Here are some points:
  -1.82  -0.92   2.79   1.27  -0.01   0.75  -0.45   0.50  -1.73   1.33   0.23  -0.63  -0.30  -0.53   0.42   1.60
   0.40  -0.43   2.09   2.05   0.00  -0.03  -1.27   0.59   1.24   0.50   0.15  -2.22  -1.51   0.17   1.76  -0.23
  -0.01   0.99   0.33   0.62   0.28   1.08   0.84   0.35   0.82  -0.13  -1.95   0.03   0.50   0.43  -0.21   1.54
   2.62   1.29  -1.20  -1.09  -1.56   0.28  -0.11   0.28  -0.13   0.76   0.49   0.33   0.15  -0.49   0.04   1.42
  -0.19   0.62   0.34   0.29  -0.82   0.03  -0.94   0.00   0.93  -1.18  -0.63   1.72   0.22  -0.19  -0.68   1.09
   1.08   0.61   0.03  -0.55   1.48  -0.45   0.60  -0.45  -0.01  -1.10   0.64  -1.22   0.14  -0.22  -0.11  -1.18
   0.29   1.17   0.33  -1.06  -0.97   0.77   1.73  -1.35   0.12  -0.68  -0.50   0.73   0.17   0.48   0.26  -0.19
  -1.70   0.41   0.96   2.37   1.00   0.29  -2.11   0.06  -0.86   0.54  -0.67  -0.23   1.11  -0.08  -0.74   0.32
   0.67   0.66   0.47  -1.50  -0.47  -0.50   1.85  -0.06  -0.58  -0.53   0.76  -1.49   0.20   0.19  -0.86  -0.44
   3.18   1.46   0.17  -0.42  -0.92   0.18   0.86  -0.17  -0.25   0.70   1.02  -1.62  -0.04  -0.10   1.41  -0.58
   1.49  -0.06  -0.27   0.26   0.56  -0.33  -0.79   0.11   0.15  -0.74  -0.61   0.26   0.39   0.14   0.47  -1.59
  -1.94  -0.13   0.85   0.05  -0.12   0.19  -0.43   0.80   0.92  -0.04   0.16   0.83   0.55   0.31  -1.26   1.61
   0.54  -0.79   0.70   1.56   1.19  -0.15   0.22  -0.78   1.17  -0.08   0.38  -0.41  -1.40   1.05  -0.59  -2.02
   0.74   0.67  -0.52  -0.62  -1.18   0.80   0.20   0.12  -0.96   0.70   0.61  -0.10  -0.73  -0.66   1.05  -1.04
  -0.45  -0.13   1.96   2.06   1.53   1.03  -1.68  -0.82   0.18  -0.27  -0.33  -0.56  -0.60   1.31  -0.81  -0.69
  -1.51   0.64   0.20   1.38  -0.54   0.00  -0.85   1.04   0.02   1.52  -2.15   1.87   0.47   0.55  -1.03   1.95
  -1.10  -2.18  -2.42  -1.04  -0.43  -0.04  -0.47   0.51  -1.96  -2.01   1.20   1.84   0.32  -1.32  -0.14   0.02
  -0.90  -0.91   1.19   0.31  -1.41  -1.28  -0.28  -1.04   0.11   1.66   0.56  -0.02  -0.72   0.47  -1.07   0.10
   1.36  -1.05   1.16   0.68   0.53  -1.79  -0.59  -1.70   0.72  -0.14  -0.86   0.54  -1.58   0.18   0.01  -2.75
  -1.60   0.21   1.06  -0.08   0.00   0.00  -0.64  -0.05   0.52   0.74  -0.27   0.65   1.27   0.51  -1.27   0.98
  -1.82   0.20   2.42   1.12  -0.34   3.11  -0.60   0.97   0.97  -0.92  -1.09  -0.20   1.13   0.87  -1.22   2.46
  -0.41   0.31  -1.15  -2.16  -1.45   0.06   1.20  -0.55  -0.27  -0.52  -0.55   0.41   1.76  -1.81   0.60   0.66
   0.46  -0.01  -2.29   0.04   1.07  -0.68   0.13   0.61  -1.52   1.05   1.11   0.63  -1.22  -0.83  -0.30  -1.49
  -0.30   0.89  -2.37   0.17  -0.66   0.71   0.52   0.89  -1.10  -1.97  -0.38  -0.32  -0.28  -0.73   0.98   1.17
  -0.79  -0.53  -2.46  -2.37  -1.98   0.12   0.51   0.64  -0.29  -1.00  -0.25   1.50   1.64  -0.19  -0.17   0.75
   0.23   0.61  -0.08  -0.60  -0.16  -0.84   0.54  -0.74  -0.72   1.42   0.76  -0.58   0.13  -0.40  -0.57  -0.91
   1.14  -0.27  -1.89   0.39   0.56  -0.78   2.61  -1.07   0.55   0.27  -0.69   0.61   0.35   0.23   0.21  -1.48
  -0.66   0.57  -0.20   2.13  -0.29   2.00  -1.86  -0.28   1.34  -0.23  -1.82   0.75   1.00   3.88  -0.45   2.13
   1.08   1.24  -0.75  -0.66  -0.23  -0.39  -0.46  -0.19   0.55   0.61  -0.19   0.55  -0.47   0.54   0.52   0.11
  -0.30  -0.05  -1.33   0.36  -0.57  -0.77   0.39   0.91  -1.36  -1.30  -0.49  -0.09   0.28  -0.20   0.09   1.54
  -0.93   1.54   0.35  -0.50  -0.28  -0.05  -0.13  -0.36   0.51   0.68  -0.40   0.09   0.45   1.64  -0.22   1.00
  -1.80  -0.01   2.27   1.80  -0.46  -0.54  -2.12   0.04   0.39   2.04   0.26  -1.19  -1.84   0.49  -1.00   1.13
  -0.71  -0.65   1.38   1.38   0.56   0.05  -0.87  -0.12  -0.92   1.15  -0.29   0.75  -0.91   1.30  -0.29  -0.09
   1.63   1.45  -2.25   0.42  -1.09   0.17  -0.03  -2.50   0.19   0.00   0.44  -0.07  -0.21  -0.02   0.30  -0.62
  -2.34  -0.79   1.04   1.20   0.31   0.13  -2.01   0.40   0.23  -0.18   0.26  -0.73  -0.33   0.44  -1.18   1.72
   1.57   0.28   1.04   0.03   1.83   1.24   2.60  -1.22   0.40  -1.04  -1.12  -1.25  -0.08  -0.55   0.56  -1.86
   0.25  -0.19   0.29  -0.75   0.35   0.45  -0.09  -0.68  -0.39   0.38  -0.09   0.68  -0.16   0.20   0.07  -1.36
  -1.53   0.10   2.48  -0.73  -1.00   0.99   0.07  -0.61   0.95   0.73  -0.62  -1.79   1.31  -0.30   1.30   2.11
  -1.02  -0.04   3.93   0.87   0.06   0.11   0.25   0.33   0.50   0.47  -0.41  -1.75  -1.36   1.54  -0.01   1.12
   0.56   1.62   0.84  -1.04  -0.60  -0.47   1.15  -1.42   0.81   0.10  -0.60   0.10   0.81   0.04   0.72  -0.87
Here are 10 more points, each followed by its number:
  -0.35   1.00  -0.80  -1.47   0.37  -0.36   1.18  -0.35  -0.67   0.04   0.40  -0.26   1.00  -0.55   0.37  -1.23 0
   0.15  -0.28  -1.02  -1.03   0.91  -0.92   0.89  -0.37   0.72   0.00   0.99   2.96  -0.67   0.40   0.47  -1.34 1
   1.19   0.70  -1.08  -0.80  -1.32  -0.33   0.06   0.03  -1.26   1.62   0.73  -0.97   0.27  -0.39   0.42   1.17 2
   0.34   0.17   0.88  -0.39  -1.12   1.08   0.72   0.71   1.34   0.15   0.19  -1.00   0.73   0.53   1.41   0.28 3
  -0.96   1.90  -2.48   1.09  -1.38  -0.97   0.58   0.63  -0.94  -4.73  -1.36   0.69   0.68  -0.25  -0.62   0.61 4
   0.97   0.76   0.86  -0.71  -1.05  -0.60   1.42  -2.52  -0.29  -0.02  -0.65  -1.26   0.68   0.06   0.26  -0.41 5
   1.63   0.82   0.25   0.74   0.99  -0.90  -0.83   1.17   0.02   0.18   0.26  -1.02  -1.33  -0.25   0.55   0.04 6
   0.65  -0.29   0.04  -0.77  -0.49  -0.24   1.68   1.11  -0.59  -1.73  -0.58   0.44   1.21  -1.22  -0.22   0.29 7
  -1.18  -0.22   1.12   1.07  -0.33   0.32  -0.88   1.63  -0.47  -0.17  -0.44   0.21   0.14   0.72  -1.13   1.98 8
   0.98  -0.54  -3.21   1.63  -1.26   0.14  -0.25   0.67  -0.21   0.25  -0.10   0.87   0.28  -0.75   0.68  -0.17 9
Which of these numbered points is nearest to each point below, looking only along the 7 directions in which the first points spread most? Its number follows each.
   0.76   0.42   0.36  -2.01   0.37   0.07   1.89  -1.31   0.51  -0.22   0.48  -0.60  -0.19   0.22   0.03  -0.46 > 5
  -1.06   1.39   0.52  -0.93  -0.96   0.50   0.05   0.62   0.34   1.07   0.20  -1.57   0.39   0.43   1.67   1.19 > 3
  -1.04   0.50   1.17  -0.21  -0.50   1.03  -0.13  -0.58   0.65   0.04  -0.54  -0.22   0.29   0.49   0.31   1.16 > 3
  -1.50  -0.69   0.54   0.39   0.19   0.48  -1.24   1.43   1.94  -0.92  -0.14   1.34   0.24  -0.33  -2.16   0.91 > 8
   0.72   0.54   0.00   0.59   0.79  -0.38  -0.96   1.09   0.34  -0.77   0.40  -0.04  -0.28   0.00   1.03  -0.54 > 6
  -0.84  -0.52   0.07  -0.52   0.79  -0.38   1.05  -0.53   0.20   1.19   1.33   0.05   0.44  -0.76  -0.03  -0.48 > 0
  -0.28  -0.30  -1.75  -0.12   0.40  -0.84   0.33  -0.75   0.20  -0.85   0.33   2.35  -0.14  -0.10  -0.43  -1.05 > 1
   0.42   0.20  -1.87  -1.78  -0.23  -3.25   0.85   1.04   0.44  -0.32  -0.05  -0.64   0.59  -1.23   0.68  -0.25 > 0
   1.93   1.21  -1.23  -0.54  -2.18   0.37   1.20   0.32  -1.32   1.17  -0.58   0.16   0.44  -0.88   1.21   0.30 > 2
   1.59  -1.74  -2.44   1.26  -0.09  -0.54  -0.82  -0.03  -0.41   0.89  -0.43   0.83  -0.30  -0.21   0.90   0.44 > 9
  -1.09   0.37  -1.73  -1.76   0.13  -1.01  -3.11   1.98  -0.24  -1.47   0.90   0.94  -0.03  -0.96   0.86  -0.77 > 9
  -1.30   0.44  -0.01  -1.52  -0.10   0.59  -1.14  -0.75  -0.58  -0.84   0.64  -0.26   0.51  -1.35   0.71  -0.79 > 7
   0.38  -0.04  -0.13  -1.12   0.36   0.23   0.82   0.08  -1.30   0.02   0.52  -0.64  -0.34   0.43   0.25  -0.43 > 0
  -0.91   1.12  -0.82  -1.74  -0.59   0.75   0.99   0.24  -1.11  -0.33   0.34   1.24  -0.12   0.64   0.74   1.33 > 7
   0.93   0.08  -1.07   1.11  -0.41   0.63  -0.45   2.90  -0.80  -0.41   0.43   0.75  -0.96  -2.26   2.05   1.41 > 9
   0.40   0.25   0.45  -1.11   0.11   0.60   0.86  -1.04   1.86   0.27  -1.12   0.45   0.74   0.28   0.54  -0.43 > 5
Now 10 new points, numbered from 0 again:
  -0.11   0.28  -1.01   0.12  -2.35  -0.50  -0.41  -2.10   0.10   0.03   0.44  -0.30  -0.46   0.30   0.05   0.10 0
   0.83  -0.49  -1.71   0.51   1.24  -0.44  -0.66  -0.64   0.22  -1.19  -0.25   0.32  -0.45  -0.44  -0.60  -1.92 1
   0.03   1.14   0.38  -0.62  -0.11   1.17   0.47   1.22  -0.41   0.02   0.06  -0.24  -0.04  -0.38   1.91   1.03 2
  -0.71   1.14   3.14  -0.98   0.56   0.70   0.14  -1.01   0.93   1.16  -0.55  -0.84  -0.50  -0.42  -0.08  -0.98 3
  -1.14  -0.20  -0.10  -1.29  -1.74  -0.64  -1.18   0.07  -1.67   2.11   1.63  -0.44  -1.53  -0.69  -0.97   0.81 4
  -0.07  -0.55   1.29   2.53   1.87  -0.21  -2.05   0.19   0.60   0.08  -0.60  -1.04   5.34   1.32  -0.69   1.76 5
   1.14   0.07  -2.83  -0.46   0.08   0.72   0.54  -0.69  -0.04  -1.64   0.75   1.75   1.15  -0.68  -1.08  -1.24 6
   0.20   0.64  -3.01  -0.47  -1.87  -0.31   0.62   0.67  -1.41  -0.82   0.36   1.14   1.28  -1.71  -0.71   1.01 7
   1.80  -0.63  -1.71  -0.63  -0.85   0.72  -0.02   0.14  -0.42  -0.41  -0.48   0.34  -0.28  -0.52   1.29  -1.05 8
  -0.08   0.19  -2.43  -0.76   0.55  -0.96  -0.08   0.32  -0.58  -1.44  -0.51   0.50  -0.13  -0.83   0.52   0.41 9
Which of these numbered points is nearest to each point below, looking only along the 7 directions in which the first points spread most? Its number follows each.
  -0.29   0.46   0.08  -1.21  -1.08  -0.04   1.69   0.78   0.30  -0.35   0.49   0.10   0.77  -0.21   1.71   0.25 > 2
   0.91  -0.42   3.27   0.25   2.89  -0.54   1.68  -0.50  -0.51  -0.72   1.72  -2.36   0.32   1.17  -0.27  -2.12 > 3
   1.49  -0.61   3.15   1.06   1.25  -0.69  -0.80   0.92   1.36   0.98   0.43   0.09  -1.54   1.74   1.18  -2.42 > 3
  -1.25  -1.22   0.94   2.29   0.24   0.48  -0.07  -0.09   0.09  -1.83  -1.79   0.31   0.86   0.45  -1.27   1.45 > 5
  -1.88  -0.55   1.70   1.09  -1.59   0.26  -2.10   0.27  -0.57   1.03   0.31  -0.75   0.24   0.47  -0.90   1.82 > 4
   0.94  -1.18  -0.75   0.88   0.89   0.17   0.50  -1.01   0.12  -0.42  -0.23   0.99  -0.62  -0.29   0.76  -2.87 > 1
  -1.17  -0.34   3.15   0.74   1.01   0.34  -1.14  -1.00   0.56  -0.23   1.91  -0.68  -0.15   0.19  -0.59   0.66 > 3
   0.76   0.68   0.27  -1.71  -0.93   1.89   2.12  -1.46  -1.37  -0.06  -0.51  -0.54   0.86  -0.04   0.26  -0.65 > 2
  -0.09   0.19  -0.50   0.71  -0.08  -0.56  -0.87   0.15   0.62   0.40   0.20   0.13  -0.25   0.00  -0.34  -0.50 > 0
  -0.81   0.60   1.34   0.09  -0.41   1.58  -0.39   0.65   0.69   0.14  -0.12   0.59  -0.37  -0.17   0.76   1.51 > 2
  -1.89  -1.57   1.78   1.23   0.95   0.83  -2.54  -0.05   0.23  -0.26  -1.16   0.34  -0.78   0.68  -0.80   2.27 > 5
  -0.19  -0.13   1.78   1.94   0.63  -0.31  -0.62  -0.17   0.02   0.75  -1.43  -2.86  -0.79   0.34  -0.66  -0.36 > 3
   2.98   0.06  -0.83  -0.75   0.43  -0.42   0.16   0.38   0.09   0.47   3.98  -1.52  -0.50   0.06   0.98  -1.68 > 8
  -0.39   0.05  -0.56  -0.07  -0.55  -0.28  -0.43  -1.56   0.58   0.17   1.23   0.06   0.40   0.40  -0.65  -2.17 > 0
  -0.07   0.01   0.40   0.67   0.07   1.39   0.07  -0.79  -0.37   0.57  -0.12  -0.37  -1.22  -0.13  -0.46   0.23 > 2
   0.88  -1.10  -1.09  -0.73  -0.90  -1.11  -0.35   0.17  -0.59   1.00   0.42  -1.10  -1.53  -0.09   0.70  -0.51 > 0
